Here are some points, each followed by its number:
tensor([ 0.61, -0.30, -0.70,  0.46,  0.98, -0.17, -0.91, -0.11,  0.11,
        -0.21,  0.80,  0.40, -0.07,  0.34,  1.06,  1.63, -0.53,  0.20,
        -1.28, -0.36,  0.53,  0.06,  0.34,  1.16, -0.75, -0.68, -0.15,
         0.84,  0.68, -0.36]) 0
tensor([-0.40,  0.21,  0.07, -0.24,  0.16,  0.22, -0.01, -0.22,  0.29,
         0.01,  0.54,  0.92,  0.38,  0.05, -0.03,  0.03,  0.49,  0.07,
        -0.31,  0.11, -0.01, -0.21,  0.07, -0.01,  0.18, -0.28, -0.38,
         0.11,  0.23,  0.26]) 1
tensor([-0.27,  1.78, -1.36,  0.32, -0.31,  0.21, -1.26, -1.18, -0.38,
         0.15, -0.23, -0.34,  0.63,  0.01, -0.32,  1.30, -0.15,  0.12,
        -1.85,  0.53, -0.18,  0.02,  1.36, -0.28, -1.59,  0.59, -0.12,
        -0.59, -0.38, -1.03]) 2
tensor([ 0.64,  0.47,  0.16,  0.11, -1.52,  0.67,  0.68, -0.31, -0.49,
         0.43, -1.23, -0.79,  0.27, -0.95, -0.21, -1.64, -0.97, -0.75,
         0.72, -0.17, -1.26,  0.06, -1.57,  0.36, -1.31,  0.92,  1.96,
        -0.77, -1.09, -0.35]) 3
tensor([-1.08,  2.43,  0.13, -1.12, -1.12,  1.56,  0.35, -1.86,  0.04,
         0.90, -0.14,  2.12,  1.71, -0.96, -1.83, -0.54,  2.15, -0.97,
        -0.59,  0.35, -0.52, -0.95,  0.23, -2.07, -0.45,  0.08, -0.53,
        -0.70,  0.05,  0.08]) 4
tensor([ 1.20,  1.54, -0.45,  2.32, -0.80,  0.33, -1.79, -0.32, -0.54,
        -0.30, -1.85, -1.55, -0.89,  0.36, -0.01,  1.45, -0.22, -0.76,
        -1.63,  0.36,  1.29,  0.95,  2.05,  0.52, -1.58,  0.90, -1.68,
        -0.90, -0.72, -1.77]) 5
tensor([ 1.70, -0.41, -0.04,  1.05, -0.67, -0.99,  1.63, -0.08, -0.51,
         0.59, -0.75, -1.06, -0.45, -1.18, -0.59, -1.18, -1.42, -0.86,
         0.36, -1.00, -0.19,  0.43, -1.27,  0.73, -0.01,  0.78,  2.25,
         0.30, -0.06,  0.11]) 6
tensor([-1.82, -0.32,  0.28, -2.67, -0.06,  0.74, -2.08, -0.61,  1.14,
        -0.07, -0.46, -0.57,  0.30,  0.84, -0.20,  1.95, -0.31,  0.86,
         0.20,  0.39,  0.15, -0.87,  0.61, -1.81, -0.44,  0.53, -1.59,
        -1.35, -1.16, -1.11]) 7
tensor([-1.37,  0.59,  0.84, -1.13,  0.29,  0.52,  0.28, -0.03, -0.13,
        -0.51,  0.65,  0.44,  1.43, -0.32,  0.51, -1.56, -0.41,  1.22,
        -0.24, -0.07, -0.78,  0.12, -0.89, -0.25, -1.57,  1.78,  2.05,
        -0.59, -0.76,  0.74]) 8
tensor([ 0.14,  0.18,  0.62,  0.40,  0.36, -0.78,  0.17,  0.43,  0.26,
        -0.24, -0.42, -0.96, -0.35,  0.19, -0.21,  0.00,  0.14, -0.13,
        -0.80, -0.14,  0.73,  0.35,  0.48,  0.16, -0.02,  0.36, -1.18,
        -0.69, -0.10,  0.42]) 9
tensor([ 0.05,  0.70,  0.27,  0.24, -0.19,  1.11, -0.24, -0.61,  0.69,
         0.51, -0.80, -0.13,  0.27,  0.01, -0.78,  0.12, -0.19, -0.75,
         0.35,  0.92,  0.70, -0.46,  0.57,  0.68,  0.29,  0.37, -1.90,
        -0.40,  0.32, -0.52]) 10
tensor([-1.97,  0.59, -1.02, -0.10, -0.35,  0.56, -2.09,  0.43, -0.29,
        -0.15,  1.34,  1.54, -0.32,  1.17,  0.53,  1.79,  2.01,  1.72,
         0.84,  0.97, -0.69,  0.58,  2.08, -1.76, -0.01, -0.77, -0.07,
        -0.33,  0.37, -1.04]) 11
tensor([-0.75,  0.08,  0.74, -0.74, -0.64,  2.92, -0.33, -0.91, -0.13,
        -0.30,  0.39,  1.78,  1.43, -0.38,  0.46, -1.25, -1.25, -0.33,
         0.81,  0.10, -0.97, -0.81, -1.26,  1.37, -1.54, -0.86,  1.31,
        -0.37, -0.33, -0.30]) 12
tensor([-0.39, -0.37,  1.47,  0.33,  0.54, -1.53,  0.21,  1.15,  0.43,
        -0.50, -0.74, -1.72, -0.47,  0.58, -0.27,  0.26, -0.45,  0.38,
        -1.47,  0.17,  1.00, -0.08,  0.52,  0.98, -0.25,  0.51, -2.14,
        -1.45, -0.59,  0.53]) 13
tensor([ 1.56,  0.64, -1.96,  3.66, -0.28, -1.35, -1.46,  1.74, -1.56,
        -0.54,  1.49,  0.85, -0.71,  0.78,  1.67,  0.68,  2.05,  0.23,
        -1.44,  0.19, -0.39,  2.09,  2.24,  0.51, -0.98, -0.99,  0.80,
         0.53, -0.01, -0.55]) 14
tensor([ 0.34, -0.41, -0.64,  0.93, -0.33, -0.85, -0.14,  0.51, -0.44,
         0.27, -0.19, -0.01, -0.63,  0.22, -0.05,  0.79,  0.57, -0.24,
        -0.29, -0.57, -0.09,  0.25,  0.36, -0.27,  0.14, -1.03,  0.05,
         0.31,  0.05, -0.30]) 15
tensor([ 0.09,  0.16,  0.09, -0.03,  0.13, -0.27, -0.17, -0.38,  0.49,
         0.23, -0.35, -0.32, -0.41,  0.13, -0.44,  0.46, -0.13, -0.35,
        -0.26, -0.11,  0.42, -0.11,  0.12, -0.16,  0.22, -0.02, -0.87,
        -0.24,  0.19, -0.05]) 16
tensor([ 0.90,  1.02, -0.57,  1.11, -0.13,  1.24, -0.03, -0.43, -0.02,
         0.13,  0.24,  1.46, -0.07, -0.40, -0.39, -1.00,  0.75, -0.18,
         0.98,  1.08, -0.36,  0.44,  0.93, -0.18,  1.17,  0.49, -0.33,
         0.99,  0.76, -0.43]) 17
tensor([-1.70, -0.36, -0.31, -2.26,  0.78,  0.60, -1.90, -0.90,  1.06,
        -0.14, -0.33, -0.35,  0.02,  0.75, -0.28,  2.55, -0.45,  0.38,
        -0.32,  0.25,  0.01, -1.26,  0.67, -1.85,  0.03, -0.17, -1.84,
        -0.80, -0.23, -1.17]) 18
tensor([ 1.81, -1.35,  3.65,  0.44, -0.07,  1.08,  3.91,  0.18,  0.65,
        -0.33, -0.24,  1.15,  0.71, -1.68,  0.58, -5.25, -1.32, -1.60,
         1.45, -1.68,  0.39, -0.24, -4.46,  3.43,  0.58,  0.23,  2.08,
         0.29,  0.47,  2.30]) 19
tensor([ 0.76,  0.04,  0.85,  0.84,  0.96, -0.18,  0.44, -0.14,  0.61,
        -0.74,  0.19,  0.30,  0.20, -0.37,  0.52, -0.29, -0.01, -0.86,
        -1.64, -0.38,  0.93, -0.24, -0.31,  1.95,  0.31, -0.86, -1.20,
         0.26,  0.59,  0.63]) 20
tensor([ 0.53, -0.05,  0.33,  1.37, -1.20,  1.34, -1.02,  0.30, -0.45,
        -1.00,  0.95,  1.31,  0.64,  0.54,  1.99, -2.17, -0.39, -0.63,
        -1.19, -1.46, -0.65,  0.77, -1.33,  3.04, -3.17, -2.16,  3.01,
        -0.69, -1.22,  0.23]) 21
tensor([ 0.15,  0.69,  0.05, -0.02,  0.23,  0.38,  0.10, -0.81,  0.45,
         0.18,  0.28,  1.35,  0.68, -0.24, -0.20, -0.08,  0.59, -0.65,
        -0.65, -0.09, -0.13, -0.18, -0.08,  0.16,  0.20, -0.32, -0.50,
         0.22,  0.05,  0.30]) 22
tensor([-1.05, -1.06,  0.69, -1.10, -1.31, -4.92,  2.19,  0.84, -0.40,
         1.16, -0.46, -0.85,  1.01, -0.80, -1.90,  1.68,  1.44, -1.44,
        -4.19, -2.93, -0.07, -1.23, -1.29, -1.20, -0.16, -2.75, -0.10,
        -1.87, -1.37,  1.86]) 23
tensor([ 0.15,  0.03,  0.42,  0.65,  0.00,  1.03, -0.81, -0.14,  0.61,
        -0.28,  0.00,  0.62, -0.15,  0.63,  0.72,  0.30,  0.17, -0.56,
        -0.48,  0.28,  0.79, -0.21,  0.55,  1.54,  0.00, -0.57, -1.65,
        -0.31,  0.12, -0.54]) 24
tensor([ 0.42, -2.52, -3.27, -0.80,  1.06, -0.41, -1.14,  2.20, -1.74,
        -0.42,  0.98, -2.34, -0.72,  0.43,  1.47,  1.50, -2.33,  3.35,
         3.41,  1.12, -1.30,  0.51,  0.72, -1.03,  0.68,  0.75,  3.49,
         2.92, -0.38, -0.90]) 25
tensor([ 0.97, -0.02, -0.55,  1.13, -0.57, -0.42,  0.16,  0.21, -0.41,
         0.35, -0.25,  0.01, -0.62, -0.17, -0.03,  0.21,  0.33, -0.61,
         0.16, -0.10,  0.12,  0.42,  0.27,  0.05,  0.70, -0.35,  0.02,
         0.42,  0.12, -0.40]) 26
tensor([-0.95, -0.02,  0.15, -1.52, -0.13,  1.53, -0.26, -1.35,  0.68,
         0.48,  0.43,  2.16,  0.57, -0.34, -0.62,  0.36,  0.95, -0.27,
         0.92,  0.07, -0.41, -1.06, -0.48, -0.97,  1.09, -1.45, -0.70,
         0.71,  0.93, -0.28]) 27
tensor([-0.24, -1.41,  0.42, -0.47, -0.90, -0.40,  0.06,  0.82, -0.34,
        -0.10, -0.44, -0.45, -0.16,  0.54,  1.21,  0.70, -0.03, -0.38,
        -0.26, -1.76,  0.14, -0.30, -1.43,  0.60, -1.35, -2.09,  1.36,
        -0.79, -0.92, -0.24]) 28
tensor([ 2.92, -0.20, -2.15,  3.19, -0.85, -1.25, -0.05,  1.41, -1.09,
         0.74, -0.21, -0.28, -1.73,  0.01, -0.87, -0.36,  1.06, -0.64,
         1.55,  0.71,  0.36,  2.02,  1.77, -0.26,  1.86,  0.33,  0.73,
         1.57,  0.40, -0.16]) 29
New points follow, each followed by the numbers of its two nearest points above by angle, seen from the average point of the numbered points, nearest first.
tensor([ 0.01, -1.32, -1.56, -0.01, -0.54, -1.43, -0.28, -0.13, -0.47,
         0.48,  0.09,  0.81, -1.03,  0.52, -0.82,  2.12,  1.77, -1.34,
        -0.69, -2.17, -0.35, -0.53, -0.26, -1.08,  0.51, -4.39, -0.15,
         0.54,  0.96,  0.11]) 15 23
tensor([-0.28, -0.71, -0.52, -1.12,  0.61,  0.44, -0.27,  0.08,  0.05,
        -0.19,  0.25, -0.51, -0.37,  0.16,  0.58, -0.18, -1.04,  1.26,
         1.94,  0.83, -0.80,  0.10, -0.10, -0.74,  0.86,  0.96,  0.91,
         0.62,  0.10,  0.03]) 25 8
tensor([ 0.71, -0.16, -0.33,  1.06,  0.51,  0.75, -0.29,  0.96, -0.56,
        -0.37,  0.70,  0.01, -0.20,  0.11,  0.90, -1.60, -0.76,  1.40,
         2.15,  1.02, -0.02,  1.15,  0.69,  0.46,  0.52,  1.84,  1.79,
         1.07,  0.19,  0.28]) 25 17
tensor([-0.04, -0.55, -0.84,  0.57,  1.18,  0.03, -1.62, -0.19,  0.32,
        -0.53,  1.13,  0.12, -0.03,  0.67,  1.83,  2.32, -0.52,  0.32,
        -1.69, -0.64,  0.81, -0.09,  0.50,  1.79, -0.98, -1.56, -0.46,
         0.67,  0.46, -0.45]) 0 24
tensor([ 0.03,  0.56, -0.40,  0.41,  1.28,  0.18, -1.63,  0.00,  0.49,
        -0.95,  1.15,  0.43, -0.02,  0.63,  0.75,  0.58,  0.02,  0.78,
        -1.29,  0.57,  0.53,  0.27,  1.51,  0.56, -0.40,  0.26, -0.94,
         0.55,  0.61, -0.12]) 0 24
tensor([-0.69, -2.32, -2.33, -2.73,  0.46, -5.16,  1.24,  1.20, -1.46,
         0.77,  1.60, -3.72,  0.76,  0.43,  0.23,  1.53, -3.96,  3.69,
         0.09, -1.42, -2.08,  0.19, -1.97, -2.01, -2.07,  1.87,  6.10,
         0.11, -1.97,  1.22]) 25 8
tensor([ 1.13,  0.53,  0.27,  1.32,  0.02, -0.58, -0.23,  0.15, -0.27,
        -0.04, -1.38, -1.51, -0.80, -0.34,  0.19,  0.83, -0.46, -1.29,
        -1.19, -0.66,  0.90,  0.64,  0.41,  0.51, -0.56,  0.15, -1.39,
        -0.29,  0.21, -1.02]) 5 9
tensor([-1.24,  1.58, -0.55, -0.24,  1.54, -0.46,  0.17, -0.36,  0.35,
        -0.38,  1.93,  1.38,  1.45, -0.40, -0.92, -0.90,  0.91,  1.75,
        -0.72,  1.34, -1.10,  0.06,  1.33, -1.41,  0.89,  1.26, -0.53,
         0.96,  1.14,  1.17]) 1 22
tensor([ 0.90, -0.18,  1.35,  1.27,  1.42,  0.41,  0.42, -0.24,  0.69,
        -0.83,  0.07,  0.65, -0.03, -0.09,  1.03, -0.36, -0.17, -1.71,
        -1.76, -0.84,  1.38, -0.54, -0.79,  3.35, -0.03, -1.88, -2.12,
         0.26,  1.03,  0.63]) 20 24
tensor([ 0.51,  1.66, -0.75,  0.91,  1.12, -1.22,  0.13, -0.73, -0.13,
        -0.30,  0.21, -0.94,  0.73, -0.65, -0.91,  0.21, -0.86,  0.63,
        -2.24,  0.63,  0.06,  0.24,  1.18, -0.06, -0.55,  2.29,  0.00,
         0.39,  0.28,  0.19]) 2 9
tensor([ 0.23, -1.27,  1.42,  0.25, -0.90, -2.74,  2.62,  1.45, -0.53,
         0.21, -0.97, -2.54, -0.27, -0.29, -0.37, -1.44, -0.54, -0.01,
        -0.10, -1.45,  0.57,  0.25, -1.98,  0.48, -0.50,  0.73,  2.33,
        -1.27, -1.16,  1.57]) 6 19
tensor([-1.80, -0.98,  0.97, -2.55,  1.30, -0.35,  1.00, -0.10,  0.28,
        -0.03,  0.94, -0.14,  1.13, -0.30,  0.01, -0.15, -1.54,  1.91,
         0.13, -0.70, -0.27, -1.05, -2.29, -0.15, -0.57,  0.77,  2.23,
        -0.10, -0.21,  1.22]) 8 19
tensor([-0.24,  0.14,  0.71, -0.36,  1.67, -0.26,  0.61, -0.51,  0.81,
        -0.31, -0.03, -0.50,  0.04, -0.36, -0.50,  0.56, -0.78,  0.22,
        -0.87,  0.84,  0.53, -0.92,  0.06,  0.34,  1.24,  0.74, -2.19,
         0.05,  1.04,  0.46]) 16 9
tensor([-0.18, -0.18,  0.54, -0.34, -1.20,  0.51,  0.57,  0.31, -0.31,
         0.37, -1.10, -0.50, -0.15,  0.00, -0.32, -0.92, -0.06, -0.61,
         0.99,  0.12, -0.49, -0.17, -0.62, -0.21, -0.30,  0.34,  0.23,
        -1.16, -0.90, -0.32]) 3 6
tensor([ 0.57, -0.21, -0.13,  0.47,  0.24,  0.31, -0.50,  0.01,  0.13,
        -0.06, -0.18, -0.02, -0.43,  0.21,  0.23,  0.36, -0.12, -0.32,
         0.10,  0.11,  0.44,  0.11,  0.31,  0.58,  0.21, -0.33, -0.65,
         0.33,  0.43, -0.42]) 24 10
tensor([-1.71,  0.53,  0.63, -0.37,  0.58,  1.09, -2.92,  0.89,  0.86,
        -1.10,  1.29,  0.66,  0.09,  1.79,  1.52,  0.72,  1.73,  1.52,
        -0.24,  1.10,  0.32,  0.66,  2.40, -0.44, -0.22,  0.44, -1.79,
        -1.07, -0.73, -0.95]) 11 7
tensor([-0.42, -1.00, -0.04, -0.77,  0.09, -0.22, -0.13,  0.02,  0.21,
         0.41,  0.16,  0.82, -0.34,  0.42,  0.01,  1.12,  0.61, -0.15,
         0.37, -0.60,  0.08, -0.46, -0.38, -0.57,  0.70, -1.74, -0.77,
         0.11,  0.15, -0.15]) 27 18
tensor([ 0.53, -0.39, -0.90,  0.49,  0.11,  0.21, -0.45,  0.80, -0.40,
        -0.09,  1.09,  0.29, -0.08,  0.32,  0.96, -0.73, -0.59,  1.11,
         0.83,  0.53, -1.05,  1.10,  0.46,  0.57, -0.01,  1.13,  1.96,
         0.62, -0.65, -0.20]) 25 8
tensor([-1.83, -0.26, -0.02, -3.16, -0.17,  4.06, -0.65, -2.60,  0.78,
        -0.16,  1.11,  2.27,  1.30, -0.57,  0.68, -0.95, -2.32,  0.24,
         1.84, -0.41, -1.32, -1.75, -2.31,  1.09, -2.25, -1.11,  2.91,
         0.35,  0.40, -0.34]) 12 8
tensor([-0.73,  1.72,  0.14, -1.05, -0.91,  1.73,  0.12, -1.65,  0.03,
         0.59, -0.18,  2.23,  1.32, -0.79, -1.58, -0.29,  2.03, -0.76,
         0.07,  0.70, -0.21, -0.56,  0.39, -1.64, -0.09,  0.24, -0.94,
        -0.40,  0.23, -0.28]) 4 27
tensor([-0.91,  1.55, -0.75, -0.23,  1.09, -0.51,  0.01, -0.55, -0.06,
        -0.33,  1.74,  1.52,  1.13, -0.40, -0.93, -0.56,  0.95,  1.32,
        -0.83,  1.31, -1.13,  0.31,  1.33, -1.52,  0.64,  1.14, -0.04,
         0.77,  0.75,  1.09]) 1 17
tensor([ 0.69, -0.26, -0.49,  0.42,  1.01, -0.52,  1.76, -0.64, -0.04,
        -0.07,  0.24, -1.35, -0.90, -1.23,  0.37, -1.62, -2.41,  0.36,
         1.22, -0.49, -0.47,  0.00, -1.59,  0.94,  0.09,  0.42,  3.43,
         1.11,  0.87,  0.54]) 6 19
tensor([ 0.03,  0.84,  0.30, -0.05,  0.01,  0.41,  0.02, -0.45,  0.32,
         0.24, -0.65, -0.15,  0.15,  0.02, -0.50,  0.12, -0.01, -0.55,
        -0.06,  0.65,  0.45, -0.31,  0.49,  0.02, -0.06,  0.90, -1.28,
        -0.45,  0.14, -0.27]) 10 16
tensor([-1.05,  0.06,  1.55, -0.26, -0.04, -1.78,  1.30,  0.70,  0.20,
        -0.02,  0.25,  0.15,  0.68, -0.02, -0.30, -0.63,  1.70, -0.36,
        -1.78, -0.98,  0.41, -0.18, -0.57, -0.47,  0.21, -0.29, -0.61,
        -1.01, -0.74,  1.58]) 23 9
tensor([-1.04, -0.61, -0.40, -0.40,  0.34, -1.39, -0.97,  1.19, -0.10,
        -0.01,  1.21,  0.39, -0.52,  1.16,  0.32,  1.74,  1.43,  1.44,
        -0.14,  0.14, -0.17,  0.72,  1.27, -1.76,  0.75, -0.39, -0.35,
        -0.05, -0.28, -0.28]) 11 15
tensor([ 0.39,  1.75,  1.03,  0.16, -0.26,  1.12,  0.13, -1.46,  0.67,
         0.24, -2.12, -0.71,  0.62, -0.44, -1.93, -0.14, -0.69, -1.26,
        -0.15,  1.55,  1.40, -0.73,  0.73,  0.50, -0.46,  2.17, -3.04,
        -0.90,  0.63, -0.10]) 10 16
tensor([ 0.26,  0.56, -0.47,  0.90,  0.26,  0.04, -0.24,  0.03, -0.13,
        -0.05,  0.52,  0.54, -0.05,  0.00, -0.06, -0.14,  0.49,  0.24,
         0.03,  0.33, -0.24,  0.47,  0.84, -0.11,  0.47,  0.18, -0.13,
         0.59,  0.42, -0.10]) 17 29
tensor([ 0.02,  0.44,  0.70, -0.84, -3.70,  1.16,  1.27, -0.05, -1.27,
         1.46, -3.05, -1.72, -0.24,  0.29, -1.27, -1.79, -0.74, -1.52,
         2.60,  0.45, -0.91,  0.23, -1.55, -0.76, -2.25,  2.02,  0.83,
        -3.24, -2.54, -1.22]) 3 6
tensor([-0.60, -0.99, -0.55, -1.44,  0.53,  0.75,  0.13,  0.10,  0.02,
         0.13,  0.23, -0.96, -0.61,  0.24,  0.29, -0.11, -1.45,  1.58,
         2.76,  1.29, -0.48, -0.11, -0.49, -0.91,  0.65,  1.31,  1.18,
         0.61,  0.38, -0.11]) 25 8
tensor([ 0.74, -2.63, -2.24, -1.73,  0.01,  1.52, -0.38, -0.28, -0.39,
         1.31, -1.12, -1.62, -1.98,  0.34,  0.46,  1.31, -2.91,  0.22,
         5.34,  0.93, -1.10, -0.08, -1.31, -0.93,  1.25, -0.48,  1.89,
         1.63,  0.66, -2.13]) 25 6
tensor([ 0.97,  0.70, -1.37,  0.03,  1.63,  0.86, -0.61, -1.75,  0.35,
         0.01,  0.00,  0.54, -0.09, -0.56, -0.27,  1.54, -1.56, -0.20,
        -0.72,  0.83, -0.13, -0.45,  0.28,  0.53, -0.09, -0.13, -0.95,
         1.60,  1.39, -0.72]) 0 10
tensor([-1.38, -1.09,  1.30, -1.54,  0.90, -0.99,  0.67,  0.48,  0.49,
        -0.32,  0.97, -0.36,  0.61,  0.05,  0.19, -0.40, -0.65,  1.39,
         0.15, -0.69,  0.14, -0.58, -1.37,  0.07, -0.21,  0.90,  1.38,
        -0.37, -0.33,  1.01]) 8 19
tensor([-0.58, -1.11,  0.17, -0.81, -0.20,  2.31, -0.39, -0.73,  0.28,
        -0.66,  0.66,  1.55,  0.54,  0.34,  0.87, -0.92, -1.27, -0.01,
         1.19, -0.44, -0.97, -0.61, -1.25,  1.53, -1.13, -1.20,  1.01,
         0.13,  0.29, -0.22]) 12 21
tensor([ 0.11,  0.17,  1.25,  0.33, -0.28,  0.89,  0.66,  0.26,  0.37,
        -0.24,  0.17,  0.69,  0.40, -0.12,  0.53, -1.95,  0.24, -0.08,
         0.51,  0.03,  0.34,  0.22, -0.62,  1.32, -0.38,  0.53,  0.63,
        -0.28, -0.35,  0.57]) 19 8
tensor([ 0.01,  0.77, -0.85,  0.02, -0.51,  0.24, -0.53, -0.24, -0.14,
         0.52, -0.65,  0.22, -0.17, -0.08, -1.33,  0.04,  1.34,  0.10,
         1.08,  1.12,  0.06,  0.29,  1.29, -2.18,  1.07,  1.11, -0.70,
         0.47,  0.35, -0.45]) 17 11
tensor([ 0.03, -0.64,  0.03, -0.99, -0.76,  2.63, -0.46, -0.24,  0.00,
         0.37, -0.37,  0.95, -0.48,  0.52,  1.06, -1.26, -0.73,  0.22,
         2.99,  0.48, -0.66,  0.08, -1.23,  0.35, -0.36,  0.02,  1.20,
        -0.14, -0.27, -1.03]) 12 3
tensor([-0.73, -1.57, -0.10, -1.78,  1.75,  0.86,  0.19,  0.67,  0.28,
        -0.65,  1.55,  0.43, -0.17, -0.08,  1.10, -1.53, -1.48,  2.57,
         3.25,  0.59, -0.30,  0.09, -1.23, -0.10,  1.42,  0.63,  2.12,
         2.02,  0.78,  0.73]) 25 8
tensor([-0.65,  0.45,  0.05, -0.37,  0.49,  0.58, -0.54, -0.62,  0.29,
        -0.44,  0.42,  0.44,  0.59,  0.11,  0.26,  0.62, -0.22,  0.06,
        -1.04, -0.06, -0.16, -0.31,  0.29,  0.20, -0.65, -0.33, -0.65,
        -0.25,  0.12, -0.25]) 18 7
tensor([ 1.14,  0.57, -1.93,  0.52,  2.51,  1.86, -0.17, -1.41, -1.14,
        -1.20,  2.36,  0.54,  0.13, -1.32,  1.03, -1.63, -4.80,  2.17,
         1.74,  1.10, -2.11,  0.83, -0.31,  2.47, -0.96,  1.92,  3.94,
         3.23,  2.30,  0.11]) 25 12
tensor([ 0.22,  0.00, -0.92,  0.32,  0.95,  0.92, -0.23, -0.45, -0.59,
        -0.53,  1.22,  0.23,  0.02, -0.65,  0.67, -0.32, -1.86,  1.20,
         0.84,  0.41, -0.48,  0.21,  0.03,  0.84, -0.12,  0.62,  2.09,
         1.84,  1.03, -0.01]) 25 8
tensor([ 1.33, -0.41,  0.15,  1.45,  1.10, -0.65,  0.23,  0.70,  0.16,
        -0.13,  0.20, -0.34, -0.80,  0.21,  0.63,  0.43, -0.82, -0.54,
        -0.34, -0.28,  1.09,  0.29,  0.09,  1.79,  0.72, -0.09, -0.81,
         0.89,  1.03,  0.05]) 20 0
tensor([-0.33,  0.89,  0.79,  0.53,  0.00, -1.38,  1.13,  0.29, -0.08,
        -0.36,  0.70,  0.47,  0.49, -0.61, -1.05, -0.74,  1.25,  0.04,
        -1.93, -0.73, -0.01,  0.25,  0.10, -0.63,  0.00,  0.11,  0.09,
        -0.43,  0.47,  1.15]) 23 9
tensor([-0.53,  2.27, -0.53,  0.33, -0.42,  1.92, -1.86, -1.65,  0.22,
        -0.07, -0.11,  0.02,  0.72,  0.21, -0.93,  1.58, -0.65, -0.38,
        -1.39,  0.87, -0.35, -0.16,  1.68,  0.37, -1.86,  0.81, -1.59,
        -0.79, -0.13, -1.73]) 2 5
tensor([-0.29,  2.42, -1.79,  0.29, -0.11,  0.96, -2.26, -1.61, -0.47,
         0.04, -0.03, -0.28,  1.34,  0.07, -0.27,  1.65,  0.05,  0.43,
        -2.07,  1.05, -0.13,  0.43,  2.04, -0.94, -2.02,  1.27, -0.59,
        -0.16, -0.56, -1.49]) 2 5
tensor([-0.09, -0.91,  0.25, -0.76,  0.72,  0.36,  0.31,  0.11, -0.11,
        -0.05,  0.55,  0.35, -0.04, -0.25,  0.60, -0.23, -0.26,  0.73,
         1.15, -0.01, -0.08, -0.24, -0.74,  0.04,  0.86, -0.06,  0.79,
         0.88,  0.38,  0.25]) 25 19
tensor([ 0.48, -0.73, -1.04,  0.40, -1.30, -0.73, -0.03, -0.24, -0.59,
         0.75, -0.02,  0.89, -0.72,  0.45, -0.13,  1.15,  0.92, -1.11,
        -0.45, -1.09, -0.65,  0.07, -0.55, -0.24, -0.33, -2.76,  0.54,
        -0.23, -0.12, -0.75]) 15 28
tensor([ 2.40,  1.65, -0.65,  3.18, -1.30,  0.05, -1.97,  0.05, -0.63,
        -0.13, -2.03, -1.06, -1.25, -0.16, -0.67,  1.33, -0.06, -1.48,
        -1.01,  0.19,  1.39,  1.52,  2.61,  0.73, -1.78,  1.85, -1.77,
        -0.49,  0.05, -2.94]) 5 2
tensor([ 0.76,  0.95, -0.81,  1.14, -0.28,  1.10,  0.03, -0.27, -0.20,
         0.25,  0.09,  0.94, -0.21, -0.59, -0.05, -1.04,  0.94, -0.43,
         0.81,  1.12, -0.52,  0.42,  0.94, -0.20,  1.32,  0.03,  0.18,
         1.02,  0.66, -0.29]) 17 29
tensor([ 1.81, -0.30,  2.02,  2.02,  0.91, -0.23,  1.91, -0.66,  1.13,
        -0.53, -0.10,  0.42, -0.20, -1.05, -0.13, -0.33, -1.09, -2.21,
        -2.24, -1.09,  1.35, -0.95, -1.01,  3.88,  0.50, -1.68, -2.00,
         0.12,  1.83,  0.76]) 20 19
tensor([-1.21, -0.82,  1.19, -0.66,  0.25, -1.44,  1.03,  0.08,  0.18,
        -0.31,  0.86,  1.74,  0.44, -0.45, -0.19,  0.67,  1.90, -0.74,
        -2.42, -2.00,  0.39, -1.02, -1.53,  0.23,  0.36, -3.25, -0.65,
        -0.24,  0.58,  1.59]) 23 1
tensor([-1.69, -0.59,  0.89, -2.89,  1.24,  0.06,  1.14, -0.15,  0.05,
        -1.25,  1.13, -0.21,  1.90, -0.95,  1.32, -1.76, -1.53,  1.62,
        -0.58, -0.72, -1.66, -0.64, -2.09, -0.59, -0.75,  0.79,  2.59,
        -0.48, -1.46,  1.47]) 8 12
tensor([-1.85,  0.47,  0.61, -0.81,  0.09,  0.24,  0.19,  0.25,  0.24,
        -0.01,  0.62,  1.12,  0.30,  0.01, -0.68,  0.03,  1.45,  0.61,
         0.35,  0.83, -0.35, -0.29,  0.56, -1.39,  1.06,  0.16, -1.11,
        -0.24,  0.29,  0.30]) 1 27
tensor([ 1.10,  0.55, -0.20,  0.06,  0.19,  0.84, -0.58, -1.47,  0.66,
         0.21, -0.79, -0.27,  0.11, -0.10, -0.72,  0.40, -1.18, -1.70,
        -1.08,  0.16,  0.30, -0.68, -0.03,  1.16, -0.35, -0.40, -1.66,
        -0.08,  0.65, -0.51]) 10 16
tensor([ 0.15,  2.75,  0.29, -0.86,  0.02,  2.61,  0.36, -2.23,  1.42,
         0.27, -1.69, -0.20,  1.27, -0.90, -1.88,  0.02, -1.08, -1.76,
        -0.53,  2.09,  0.41, -1.26,  1.22,  0.85,  0.11,  2.19, -3.30,
         0.07,  0.89, -0.44]) 10 16
tensor([ 0.19, -1.59, -0.36,  1.10,  0.64, -1.79,  0.05,  1.89, -0.47,
        -0.34,  0.91,  0.14, -1.21,  0.63,  0.97,  0.85,  1.54,  0.73,
         0.07, -0.45,  0.22,  0.99,  0.31, -0.05,  1.63, -1.73, -0.04,
         1.01,  0.16,  0.22]) 15 14
tensor([ 0.13, -0.27,  0.77, -0.41, -2.25,  0.95,  0.96,  0.24, -0.23,
         0.86, -1.53, -0.92, -0.15,  0.20, -0.24, -1.72, -0.47, -1.00,
         1.97, -0.13, -0.65, -0.06, -1.11, -0.34, -0.82,  1.04,  1.01,
        -1.88, -1.38, -0.45]) 3 6
tensor([-2.77, -1.59, -0.61, -1.30,  0.23, -2.22, -1.89,  2.14,  0.03,
         0.07,  1.83,  0.83, -0.77,  1.90,  0.98,  2.51,  3.19,  2.23,
         0.31,  0.58, -0.67,  0.92,  2.04, -2.64,  2.33, -1.21, -1.45,
        -0.45, -1.23, -0.45]) 11 18
tensor([-0.54, -0.30,  0.28, -0.02,  0.81,  0.40,  0.08,  0.37, -0.19,
        -0.48,  1.34,  0.57,  0.12,  0.13,  1.12, -0.80, -0.66,  1.17,
         0.25,  0.04, -0.48,  0.07, -0.71,  0.79, -0.76,  0.16,  1.59,
         0.08, -0.02,  0.54]) 8 12
tensor([-0.09, -2.15,  1.09, -0.40, -0.83, -0.87,  0.23,  1.51, -0.86,
        -0.23, -0.52, -1.00, -0.33,  0.50,  1.61,  0.50, -0.14, -0.43,
        -0.24, -2.21,  0.41, -0.22, -1.91,  0.87, -1.21, -2.03,  1.33,
        -0.92, -1.26, -0.16]) 28 21
tensor([ 0.34, -0.43, -0.13,  0.04, -1.11,  0.31, -0.09,  0.38, -0.56,
         0.51, -0.82, -0.71, -0.26,  0.17,  0.39, -0.28,  0.18, -0.25,
         0.99, -0.10, -0.35,  0.25, -0.39, -0.16, -0.55,  0.09,  0.84,
        -0.57, -0.89, -0.62]) 3 6
